(in the rows, 128 means zero)
One turn sends every row of this set to another row. A few are shown first. Where does it send the rows asked after them?
Q_450: [124 172 133 110 127 168 139 143 137 125 130 130 129]
Q_274: [113 161 135 118 116 163 120 132 132 132  91 122 133]
Q_276: [107 162 147 132 122 153 130 128 140 109 152 130 144]
Q_280: [124 164 141 102 105 148 126 134  98 122 138 135 130]
Q_94: [126  98 123 148 174 152 131 122 140 117 126 137 131]
Q_606: [119  98 136 143 125 102 106 121 149 124 120 127 148]
Q_35: [ 98 152 150 140 111 148 112 118 137 115 113 123 149]
Q_345: [150 119 107 126 141  99 143 133  92 132 132 137 113]
Q_552: [141 114 115 138 139  91 140 127  95 124 145 137 122]
Q_936: [134 108 117 142 133  89 129 120  93 126 124 133 123]
Q_180: [110 153 149 116  96 138 109 122  97 118 123 130 140]
Q_831: [136 114 129 129 140 111 133 139 154 119 168 137 140]
Q_203: [131 101 117 141 174 157 132 126 138 125 110 135 126]
Q_506: [132 103 118 141 176 156 137 128 140 121 123 137 126]
Q_773: [139 109 117 117 129 120 113 137 143 147  83 125 128]
Q_178: [125  96 122 148 171 153 127 121 139 121 111 135 130]
Q_663: [120 159 141 103  99 147 116 130  95 126 115 131 130]
Q_269: [114 158 149 113 102 140 120 126 100 113 147 134 139]
Q_795: [157 126 109 102 144 129 140 154 148 143 131 135 119]
Q_937: [143 113 109 131 135  96 133 127  90 136 111 132 115]

Q_35 turns into Q_276
Q_552 turns into Q_345
And these:
Q_773 turns into Q_606
Q_203 turns into Q_178
Q_280 turns into Q_663

One turn sends every row of this set to another row. A few are shown first. Where does it send the rows asked after them?
Q_102: [ 67 110 139 141  96 129 147 141 141 116 141 160 142 145 144 140 122 111
 111  92]
Q_485: [ 85 100 136 145 109 140 157 143 132 139 176 130 133 161  96 159 130 152
 102  89]
Q_867: [113 137 127 171 127 151 164 118 150 132 209 100 146 162 108 143 121 124
 117 101]
Q_121: [126 136 162 146  98 142 150 137 121 107 172 123 142 165 115 136 147 135
 112  83]
Q_306: [ 89 105 113 159 104 147 134 123 133 127 130 124 122 153 164 122 108 127
 119 115]
Q_143: [ 91  75 128 147 117 146 148 116 132 138 155 113 135 138 148 149 132 160
 117  99]
Q_17: [118 144 153 144 109 132 155 123 126  95 191 117 153 150 125 148 156 116
 123  83]
Q_91: [122 156 146 143 107 147 151 121 125 178 166 139 134 157 170 110 138 123
 121 132]
Q_987: [ 78 169 130 150 110 160 158 140 110 167 148 147 143 121 157 155 146  99
 130  95]
Q_914: [113 128 142 151 104 140 151 149 128 148 169 135 142 115 103 152 140 116
 130 173]
Q_748: [ 93 188 131 145 118 145 151 130 125 162 173  98 154 121 155 161 135 113
 134 102]
Q_56: [ 68 136 118 141 130 132 141  98 135 142 172  94 119 123 117 156 111 117
 100 144]
Q_896: [110 144 151 152  95 145 145 143 112  98 158 145 127 160 111 139 137 113
 107  86]
Q_522: [103 114 153 150 111 156 146 142 137 142 158 133 153 106 118 162 160 108
 119 163]
Q_3: [ 96 131  90 174 122 143 155 100 130 120 167 125 118 143 142 134 103 104
 133 129]
Q_707: [ 95 148 130 167 114 139 153 116 158 109 174 129 155 146 157 126 114  84
 125 105]
Q_134: [ 73 146 133 127 134 139 139 123 110 160 179 121 117 116 129 188 147 117
  95 118]
Q_922: [ 86 126 134 172 124 154 136 133 117 158 170 112 116 111 146 118  90 108
 111 124]
Q_547: [112 163 136 165 129 167 148 129 103 176 183 138 106 131 126 146 117 112
 104 124]
Q_820: [ 91  93 137 155 113 152 162 124 124 174 167 139 136 137 160  99 137 124
 125 119]
Q_302: [ 98 102 105 162 136 142 170  93 129 131 193 113 131 129 125 162 127 138
 132 113]
Q_601: [102 152 141 149 107 134 151 129 118  87 176 138 137 144 121 151 146  92
 118  87]
Q_287: [103 118 143 151 106 155 132 157 140 145 158 109 155 124 135 144 166 100
 122 159]
Q_594: [ 89 159 136 136  99 162 167 131 114 180 137 152 137 151 126 158 151 138
 118 107]
Q_85: [114 132 132 154  99 138 137 164 132 149 169 111 144 132 120 135 146 108
 133 171]
Q_602: [ 84 140 143 106 112 119 141 116 133 162 162 122 144 142 171 151 167 128
 113 124]
Q_529: [ 73 103 121 125 118 130 167  88 143 158 169 121 138 149 132 137 157 133
 114 141]
Q_934: [103 177 136 132 107 147 160 120 128 177 162 104 147 152 123 164 141 153
 122 114]

Q_306 turns into Q_3
Q_485 turns into Q_102
And these:
Q_896 turns into Q_601
Q_987 turns into Q_748
Q_522 turns into Q_287
Q_56 turns into Q_529
Q_602 turns into Q_91

